One vector is turned by the same rotation once a step. Each row is the vector after some number of steps, and that number follows the row.
The counts run from 0 to 108.
[ -4 -23   6 -14  -9  19   7  -2   6   6  -8  -9  -3   0   4  12  -1 -20
 -14   1 -21  -1   6  -2  -1   3  11 -11   4  10  11   9  20 -16  -9 -11
  12  -1  -5 -13  13  12  -1 -18   0   3 -19   5   1  -3  -4 -26  -1   5
   4   0   4  -3  10   2   1  -3   1   0   0  -4  -9  18] => 0
[ -2   4 -11 -11   7  17  13   1 -16  -8  11   0  15  16 -11 -14   2  14
 -10  -1   0   5   7  -7   9   3 -21  13  -7  21  11   3  10   2  -7  13
 -18  -3   3   9   1 -19  18  -5  13   4 -23   9   4  -6   3   9  -2  -7
 -21  10   1  -8  -3   4   6   3  -4  -3 -11   2  13  -4] => 31
[ -3  -1  14   5   9   0  11   1  -8  10  -7 -12  -2  -8  -7  18  -4  15
   8   8  13 -19   4   1  -1  -1   5  -4  -2  -1  -1 -10  12   5 -13  -8
  16  -8   3  -2 -11  23   4  19 -10   4  -4 -20  12  -5  -7   7 -10   9
   9   6  15  -2  -1   9  -4   8 -23  13  10  11 -10  -6] => 107
[  5  18  -7  -7  10   2  25 -13 -27  -5  11   1  -1  -4  -6  -2  -3   8
   3   2  13 -10   5 -15   9 -13 -12  10   0   8  21  10   7   7  -3  12
 -25 -12   9   3  -8 -12  12   1  -1   8   1  -9   5   5  15   3  -4 -11
  -7   5  -4  -6  -7   9   6  12  -9  -7 -12  21  17   4] => 28
[-11 -14 -18  -4   7 -13 -16  -9   5 -13   1   1  -7   0  12   6  13   9
   4  -2   5   6 -16  -6   9  10  -2  11   9  11   0   5   0   5  -4  11
  10  22 -10   1  -8 -20   8 -19  -4 -11  18  10   9   8  -9 -10 -12 -19
   4   5   1 -15  -1 -13  -7   0  -5   2   0  16   1  -5] => 71
[ -4   0  -8  -6   9  -3 -14  10   0  14   4   7  -5   0  20   6  -3  -9
  -2  -8   4  16   3   4 -19 -26  13   7   3 -15 -16  -4  -6  -1  13   2
  -8  31  19  -1  -5   0  -4  -5   0  -5   4   2  -3  10  -6  19   5  18
   1  -7 -14  -5 -14  10 -12   9  -7  22  -4  -5  11  -9] => 53
[  6  -4  12 -23 -13   6  -9  14  -1  -1 -25  -4  12   0  -4  13  -7 -10
   1   5  -8  -2  14  -3  -4  10 -11  -2  10  27   6 -11   7  -6   4  -9
   2  -5   0  -3   2   2   2   2  -5   7  -9 -10   6 -14  -9  24  -4  16
 -10   0   1  -7  -6  -1 -10   1   9  15  18  -8  -5  -5] => 101
[-16  -5  13   1   5  -4  -2   3  -4  10   8 -10  10 -26   0  13 -14   9
   9  -8  20 -24   4  -9  -6   5   7   0   9   4 -16  -2   2  14 -10  10
  -2 -14  20   2  -7   2   7   5   2  15  -7  -7   8  -6   7   2  12   7
  -2   3   1 -14  -8  -9 -12  -9  -8  10   4 -25  -3  -9] => 18
[-18 -15   7  -1   0   8   5  -5  10 -18   9   6  -1   7  -9  -7   7 -11
  -8   1 -20   9   5  -6  -8  10  -9  -8   4  12 -10   3   3   6 -23  -1
   7 -12 -22   8   8  -9   2  -4  19   4   2  15  13 -12 -12 -21  -3  -7
  -7  -9   6  -5   0  11   1  -4  12   1 -21 -17  -7  -2] => 81
[ 14   7  -6  -2  -1   5  -5   7  -4   5  14  -6   7  11   4  -2  -5 -10
 -19  -7 -11  12   5  13 -12 -16  25   1  -9 -17 -10  -4  -1  -8  24   7
 -17  18  16  -3   5  -3  -8 -11   1  -3  -7   0  -2  15  -5   2   9  14
   7   3 -17  -3 -13  -1 -10  -6  -4 -10   4  -9   7   5] => 49
[ 21  10  -4 -14 -10   2   6   1   3   0   7 -13  15   5  -1  -9   5  -1
 -22  -5  -5   9   9  -2   1 -13  16   0 -15  -8   2   4  10 -24  20  14
  12  -1   1  -5   4  -3  10 -16  -5  -8 -13   5 -10  16  -6   5  17  -2
  -2 -14 -19   1  -9  11  11   4  -1  -8   8   2  17  -1] => 47
[-10 -15   5   8  -3  16   2   1  -5   8   5  -1  -2   0   8  10 -14  -6
   6  -1   3 -13  16  -2  -9  11  -5  -8   7  15  -6  -1   7   6 -13 -13
 -15 -27   3   4   2   9   6  -5  12  11  -2 -17   6 -22  -5   5  12  16
 -14   1  12 -17 -15   5  -9  -7  -5  -5   3 -27   1  -8] => 15
[ 16   3 -11   3   4 -13 -19 -10  15  -1 -11   6 -11   1  34   3   0  10
  11   3   6  14   4  10  -4  -7   6  -2   5   4 -10   7   0   0   8  -6
  -8  10  -3   3   4  12   5 -16  -7  -9   2   7  -9  -3  -3  36   0  11
 -11 -15  -1   0 -13   4  -8   2  -9  13   1   7   8  -3] => 55
[  2  -1   7  -4   0   1  -1  -5 -12   1 -17  -2   2 -10  10  26  -1  15
  13   9   8 -10   4   6   3  -2   5  -2  -2  12  10   0  18   1  -9 -15
  12 -13 -12  -9 -19  19   4  16 -13   5 -13 -18   5  -7  -5  18  -8   7
   1   4  17  -7   0   9  -6  13 -12   6  16  11 -11  -5] => 106
[  6   2   5   9  -2 -16   3   3  12  13  -6 -10 -13   7  12 -13 -11   6
  11  -3  11  -1   4   5  -7  -5   6  -7   7 -10 -21  -5  -7  -3  12  -1
  11   5  -7  20  13  19   9  -5  -4  -6  17   4   0  -6  -5  24   7  -1
  -7 -12  -3   3 -20  14  -8   2   0  16  -6   4   5 -21] => 58
[ -9  -6  10  -8   1   6   2   9   4   8  -9  -4   9 -14   9  19   3  -7
  -8   1 -11 -12   6  -4  -9  -5   8  -2   6   2   7  -2  15   3 -19   3
  24  11  11 -22 -10  -1   1 -19   4   5  -9  -5  -2  11 -20 -28  -6  15
  20 -11   0 -11   7  -2  11   5  -7  10   4   3  -7  11] => 2
[  9  -9  -2 -11  -8 -21  -2  -5   4   1   6 -12  -8 -10   4  -4 -14  -9
  -7   0  10  -7   0 -11  -2   2  13  -4  -1 -21 -18  -3 -12  -1  -3   2
   0 -14 -22   3  -3   9  -1  -5 -10  14  16   9   2   6  -5   4   6 -21
  -3   3 -17  -1 -13   9 -22  -1   0   3  12  19   3 -18] => 63
[  8   9 -12  16   0 -14 -15  -1  14   0  -3   1  -4   3  25   9  -1  16
   7  -2   4  17  -3  14 -11  -2   8  -2   2  -4 -12   2  -2   5   3 -12
   1  15 -11  10 -12   6   1 -10  -4 -14   7  -1  -2   6 -16  24   0  20
  -7  -9  -9  -5  -7  13 -10  -3 -19   9   8  12   4 -14] => 56
[ -6 -11  -5  -5  11  -5   2 -10   3 -12  -3   0 -24   7   3 -15   9  -3
   5  -6 -11   2  -5  -5   0   3  -2  -4  16   4  12  -2 -22   9   2   4
  -3  15  -9  16  16  -8   6 -15  -6  -9  26   3  11   0  10  -9 -15 -23
   3  13  -1  -1  -8 -10  -3   3  16  -5 -18  17   4   3] => 74
[  2 -10  15  -1  -6   6 -12  16  -5   2 -12  -3  16   5  -5   9 -13 -12
   0  -3  -5   3  16   4  -4  15 -11  -1  15  19   2 -15   5  -3   1 -10
  -8   5  14   5   7   7   6   3   2   7  -8 -15   9  -7  -9  16  -7  24
  -8   3  -1  -5 -15   3 -12  -4   9   4   9 -14 -11   4] => 100
[ -4 -11  17   1  -7  -3   5  12   0   7   2  -1   3 -18 -11  -2   7  -9
   4  12  -6  -2  -4  -8 -11  -8  27 -18  11  -2  -1  -5 -11  -3  -2  -9
  19  14  11  13   4 -13 -13  12  -6  -1  -8   0  12   2  -4 -20 -13  -5
  29  -8   5   0   1  -8   8   7   7  -1  -6 -16  -7  13] => 88
[ 16   7   1  -5  -1  -4  26  -6  -5   1   2  -5   5   3   0 -11   3  14
  -4   7  -3   5   4  -2   4 -22  17  -9 -14 -11  -5  -1  11 -10  11  12
   8  -5  -5   6   6  18  14   1 -15 -11 -24  12   0   8   7   7   9 -11
   9 -17  -1  11  -8  16  16   6  -6  -2 -13   3  12   2] => 43
[-15  -9  -8   6  13 -10 -11  -5  -6  -6   5  -2  -5   1   4 -11  10  13
   3  -6   9  -1 -13  -7   3   3   1  11  14  -3  -2  -1 -14  11  -9   9
  14  31  -1  11 -10 -21   1 -10   6  -7  18   2   9  13 -17 -15 -20 -15
  16  13  -5 -12   0  -4  -6   5  -3  14  -7  16  -2  -7] => 72
[  2 -14  15 -10 -11   2 -11  -2   9 -18  -3  -1   8 -13 -11  13  16   4
   1   8 -19   7  -5 -11  -2   6  15 -19   7  18   6  -2   2   6  -3  -1
  23  -9  -6   4   2 -10  -6  -5  -6  -4 -13  20   7   0 -14 -13  -5 -11
  16 -13  -5  -8   8 -16  15  -6  14  -5  -4 -16  -7   8] => 86
[  5   3   3   4   2   9  22  -1  -2   9   3  -4   3  19  -2  -5   4  13
  -8  15  -4   4   0   3  -1 -22  14  -7 -17 -14  -5  -6   8  -8  11  -1
  16  -8  -8  14   1   1   2  13 -10 -18 -29   2  -1   4   0   2  -1 -10
   7  -7  -1  10   4  18  17  11  -9  15 -22  -7  16  -4] => 42
[ -4 -14   1 -15  -8   5  -9 -10  -5   0  -7  -4   1 -15   7  21  -6  11
  14   7  20 -13   4  -6   9  19   5  -3   7  23  10  -3   6   3   4  -1
  -5 -20   5   2   1   1   2   8 -11   8 -20  -2   4 -11   3  17  12 -11
  -5   7   9 -12  -5 -19 -13 -11  -4  -1   5 -10   7  -5] => 20
[  7   1  11 -16   5  20  -7  11   3  -4  -1   8  21  -2  -3  13   9   6
  -4   3 -16   9  -6   7   6  -5 -13  11 -16   7  13  -3   3  17   0   1
 -11  -9 -13   5  -3 -21   3   3 -18 -24 -22   0   0   0   5  18   0  -3
  -4  -1 -11 -10   5  -4  -3  -2  13  18 -11   0  16   2] => 36
[  4 -10   7 -15   3  29  -9   4  -1  -2  -1   0  10  13   3   2   5   3
  -8  -1 -13  10   1   2   2   6  -8   4 -11   9  12  -5   4  12   1   4
 -16  -8  -1  10  10  -8   7   3  -6 -15 -28   5   6  -6   9  24   5  -8
  -8   9  -6  -3   3  -6  -5  -3   8  13 -21  -9  17   6] => 35
[ 22   9 -10 -11  -4  -6   3   6   3   2  11 -14  21  -4   0  -5  -2  -2
 -15  -7 -11   4   2   3  -2 -17  29   1  -8 -21   2  -3  -4  -1  16  20
  -6  12  11  -7  -5  -5   7 -18 -10  -4  -5   0 -15  18  -3   7  13   6
   9  -9 -18  -1  -8   8   3   2   1  -7   7   6  11   5] => 48
[ 16   1  -4   9 -10  10   7  -1  -3   2  11 -13  13  23  -5 -21   5   4
 -15   6  -4   2   8   9   0  -6  19  -4 -14  -3  -7   1   9 -22  20  12
  12   8  -6   4   6  -5   7  -8   1 -10 -19   4  -3  16  -8   0  15  -2
   3   0 -12   0  -3  12   8   2  -5 -15   7 -15  10  -1] => 46
[ 12  13   2  17  -1 -11  11   0  -4 -21  -2  -2   3   1  -7   1   1  -7
  -4   4 -11   8  15   2 -10   7  -2  -7  20  17  11  -4   5  -1   2 -12
 -10   9   9   5  -5   1   7  -4  10  16   1 -12   5   8 -19  -6 -18  33
   4 -11   4  -7 -12  12   0   1  -4 -24   1 -13  -8  14] => 95
[  9 -13   3  -3 -14  -5   5  -3   2  11   1 -15 -11   0   2  -9 -14  -5
  -9  -4   8   0   4   3   2   2   4 -10  -4 -12 -16   7  -1 -15  -1   0
  14  -7 -25  12   9   7   0  -2   1   3  12   8   4  -1  -8   9   4 -22
 -16  -1 -12  -2 -10  16 -15   0   3  13  14  15  -1 -23] => 62
[ 14   5   2  -9   4   4   8  -6   3  -4  -1  15   0   3   5  18   6  17
   0  10 -15   9  -8  15   4 -14  10  -6 -23  -7   8   7   9  13   2 -10
  -4  -9 -15   1  -4   3   3   5 -18 -19 -31   7   3   4  12  15   3   1
   4  -6  -6   6  10   7  -1   3  -6   5 -12   3  12   9] => 40
[  8   0  21 -18  -3   4  -5  15  -2   3 -24  -4  12 -16  -6  22  -9  -9
   5   2  -2  -6   7  -1  -5   4 -10   0   8  15   8  -1   3   7  -9  -9
   8   5   3  -4 -11   3   2   6  -9   8   1 -16   9  -5 -10  25  -8  16
  -7  -9  -5  -4  -8   1  -5   6   9  21  15   4  -8 -10] => 102
[  0  12  -3  24   2 -17 -11   8  14   9  -1  -3  -6   7  17  -5  -6  15
  12  -2  12   3  -3  10  -9  -6  -3  -1   3  -6 -27  -5  -8   3   7  -5
  14  14  -4  18  -3  10   5  -2  -1 -11  15  -2   5   2 -16  22   2   7
  -6 -10  -5  -4 -12  19  -6   5 -13  20   5   1   7 -21] => 57
[  4   7   0  20   2  12  -1  14  -6   3   7  -7 -11  -6   3   1   0  -4
  -1  -5  -4  -4   0  15  -6   9   3 -18   8  14  16  -6 -12  13   2 -23
   1  -8  16   1  -5   4   9 -19   0  -2  18 -33   7  -6  -9  -1   2  22
   5   2  11  -4 -12   0  -6  -8  -5 -16  10 -14  -3  15] => 10
[-11   3   9  -6  -3  -1  -2   2   1   1   6 -10  16 -24  -1  18 -15  10
  12  -1  16 -17   4  -6   0  10  -5  -2   0  12  -2  -1  10  15 -22   8
  -5 -26  -1  -1 -19  -4   3  -2   0  16   1  -7   7  -8  -5  12  12   1
  -7  -8  -2 -17  -7  -1  -7 -11  -9  10  11 -13  -2 -16] => 17
[ 10   3   6   0   5   9   6  11   0   5 -16 -11 -13 -17  11  -9  -4  -5
  12  -3   5  -9   1  -1  -4  -3   5 -19  20  13  12  -5 -13  -4   7  -8
  25   1  21  -1   9   8  16 -22  -4  -4  20 -19   4  -8   1  -1   6   6
   5  -6   5  -1 -14  -3  20   2   3   7  10  -1   7  14] => 8
[ 13  14   9  -7  -8 -12   6  12  -7  -6 -15  -9  17 -12 -10   4 -13  -9
   3   1  -7   1  19  -8  -5   5 -10   2  20  16   7  -6  -2   2  -5   5
  -5   4  13   1  -7   7  17 -15   9  17   5 -11   6   1  -6  14 -10  21
  -5 -10  -7  -1 -21   1  -3   0  15  -4   3  -4  -7   4] => 98
[ -8  -8  12  -6  -7 -11   3  -4  12 -18   7  -1  16 -21 -13   7   0  -1
   6   2 -21   5   4  -7 -10   2   6  -2  -1  -3 -11   2  -2  21 -23  17
   4 -11 -10   4  -3  -1   1  -4   1   9  -4  12   1  -4  -3 -20  -4  -7
  16 -17  -8  -8  -3  -6   4 -10  13   2 -15 -14  -7   2] => 83
[  3   8  -2 -19  11  14  11   3 -13 -10   8  -1  32   0 -20  -5   1  11
  -2  -1  -8   3   0  -6  10   7 -23  13  -4   7  21   6   3  12 -10  22
 -14  -5   0   8  -6 -18  21  -5   2  -3 -13  -4   7  -1   5  14  -2  -6
 -13   4  -8 -11 -14   2   7  -1   5   4  -8   6  17  -2] => 32
[ -8  -5  10  -1   3   3  27  -4 -14  19 -11 -21 -14   2  -7  -2 -11  10
   5   8  14 -23  11  -5   4  -2   9  -7   3   0   4  -9  13  -7  -1   0
  11  -6   6  -5   5  21   9  14  -7  16  -6 -17  12  -3   9   3  -5  -5
   5   7  16   4  -9   4  -1  13 -14  10   0   9 -12   0] => 108
[ -5 -14   7 -20 -12  12  -3   6   5  -8 -12 -10   1 -12   2  17   3 -10
 -12   2 -16  -4   2  -5  -1  -3  11 -11   5   9  13   9  25 -10 -18  -4
  19  -7  -3 -20  -8   2   2 -19   7  -1 -11   3  -3   5 -14 -30  -5  13
   5  -8   3 -10   9   5   6  -2 -10   4  10   8 -11  20] => 1
[ 19  12  -4   2  -8 -16  18  -6  -3 -15 -12  -2   0 -11  -4   5  -2 -16
   3   4 -13   5  14  -5  -6  -6  10 -10  18  10  20   8   4  -4   5  -2
  -6  -5  13   1  -2   9   8  -5   5  14   2  -7  -1   6  -8 -11  -8  17
   0 -14   4   1 -10   3   9  10   3 -24  -1  -2  -4  22] => 94
[  4  -4 -12  -3   3   4  -1  -8   8  -8 -14  -6  -3 -13  17   9   3   1
  12   5  -9  -5   1  -1   6   3  12 -12  13  21  15   6  15  -6   2  -5
  19  12  12 -11  -4   6  14 -28  -8  -4  -7 -14   1   4  -8 -11  -1  14
  16  -4   9   0   2 -14  12  -3  -6  -2   8   0  -2  20] => 5
[ -2  -3   7  -3   0   4  -9  -3 -14  -1   6  -8   2 -19  -4  19   2  20
  13   7  20 -18  -8  -8   8  11   8  -4   6  15   8  -2   7  11  -3   0
   1 -15   6   9 -11 -14  -3  10 -12  10 -10 -15  10  -3  -1   7   6  -8
   4  13   1 -17   8 -17 -10  -8 -12   3  23  -1  -2  -8] => 21
